In the rows, 128 means zero.
A single turn carries every row of the set below to another of its rows. Some are shown first; where does it send the rows asked next?
Q_134: [155 132 149 140  97 120 117 149 153  75  97 135 144 147 117 129 119]
Q_971: [147 151 140 124 119 137 112 121 143 119 148 134 125 130 141  93 163]
Q_119: [159 108 153 131 132 114 111 133 117 146 142 121 147 100 115 104 165]
Q_322: [134  82 104  99 110 141 135 169 167  75  90 123 121 146 110 134 134]
Q_355: [123 124 143 101 131 131 153 177 146  89 151 115  91 103 102 127 173]
Q_722: [143  92 122 141 123 141 154 147 103  61 144  94  87  92 103 129 119]
Q_477: [149 122 143 127 122 128 115 160 126 169 134 119 146 120 136 105 155]
Q_37: [122 119 125  86 184 133 160 132 137 122 130 132 116 126 132 113 136]
Q_17: [132  96 133 116  94 173 124 142 125  80 120 114 146 133 168 129 149]
Q_262: [127 143 109  99 114 168 156 165 165  95 125 108 109  97 103 126 150]
Q_352: [152  97 158 144 118 144 166 158 104  71 125  96  88  96 103 117 126]
Q_128: [129 128 132 128 131 111 173 187 132 129 113  94 127  98 109 113  90]
Q_559: [123  96 140 159 119 124 125 129  99 122 110 113 154 105 166 140 114]
Q_974: [154 153 105 127 128 107 142 151 135  97 116 107 105 104 131 122  79]
Q_191: [143  91 139  98 155 157 155 146 115 122 105 125 104 112 172 106 143]
Q_667: [133  67 125 119 128 157 126 138  96 136 122  97 112 146 115 150 160]
Q_584: [122  88 133 157 137 121 131 124 107 115 127 133 161  80 142 126 140]
Q_935: [173  99 151 155 101 139 134 147 116  83 106  98 103  96  90 123 129]
Q_792: [124 106 157 132 112  97 143 162 147 122  91 108  96 162  91 115 127]
Q_529: [133  70 116 112 149 141 150 115  91 140 119  98 126 137 100 131 135]
Q_572: [128 123 101 156 125 152 114 112 114  99 136 119 148 106 138 156 122]
Q_983: [122 111 153 125 126 149 170 188 139  97 130 113 105 102  90 140 167]
Q_624: [105 107 104  89 152 131 135 124 144 100 109 119 110 119 170 120 128]
Q_225: [129 108 136 142 106 155 125 127 138  56 121  86  87 126 107 115 120]
Q_172: [123  84 146  96 177 135 155 131 125 131 110 125 116 126 143 102 141]
Q_20: [125 112 144 133 115 145 159 184 162  98 103 139 120  90 106 130 164]
Q_697: [126 100 119 145 143 129 125 121 118  95 138 115 153  66 142 112 118]
Q_980: [142  94  87 103 127 136 106 122 120 130 138  83 103 149 110 116 134]
Q_337: [111 145 129 125 144 120 167 166 146 111 126 101 134  99 123 114  83]
Q_404: [109 129 148 138 100 100 142 142 125 119 138  79 122 150  86 113 117]
Q_245: [141 114 109 125 128 122 177 167 130 123  80 111 121 104 108 133  86]
Q_158: [168 137 110 137  92 138 140 162 149  94 106 140 159 128 107 127 114]
Q_2: [130 116 144 121 117 112 105 124 136 127 156 111 145 106 105 104 177]
Q_9: [154 109 119 108 120 119 122 162 122 115 123 123 129 165 175 112 112]
Q_885: [105 135 112 137  96  94 129 160 153 107 133 117 106 156 101 135 136]
Q_900: [106 110 161 139 103  88 153 164 125 118 115  86 115 140  95 120 117]
Q_838: [174  95 112  89 101 134 137 152 145  71  85 107 108 134 112 116 117]
Q_546: [143 110 100 102 110 121 121 159 111 122 122 110 146 161 154 161 119]
Q_224: [125  86 111 121 146 129 143 100  93 115 135 103 111 152  98 127 123]
Q_22: [169 110 132 107 109 183 106 158 129 103 135 100 144 133 145 123 145]

Q_983 goes to Q_584
Q_337 goes to Q_224
Q_477 goes to Q_245
Now find these:
Q_17 goes to Q_134
Q_974 goes to Q_980

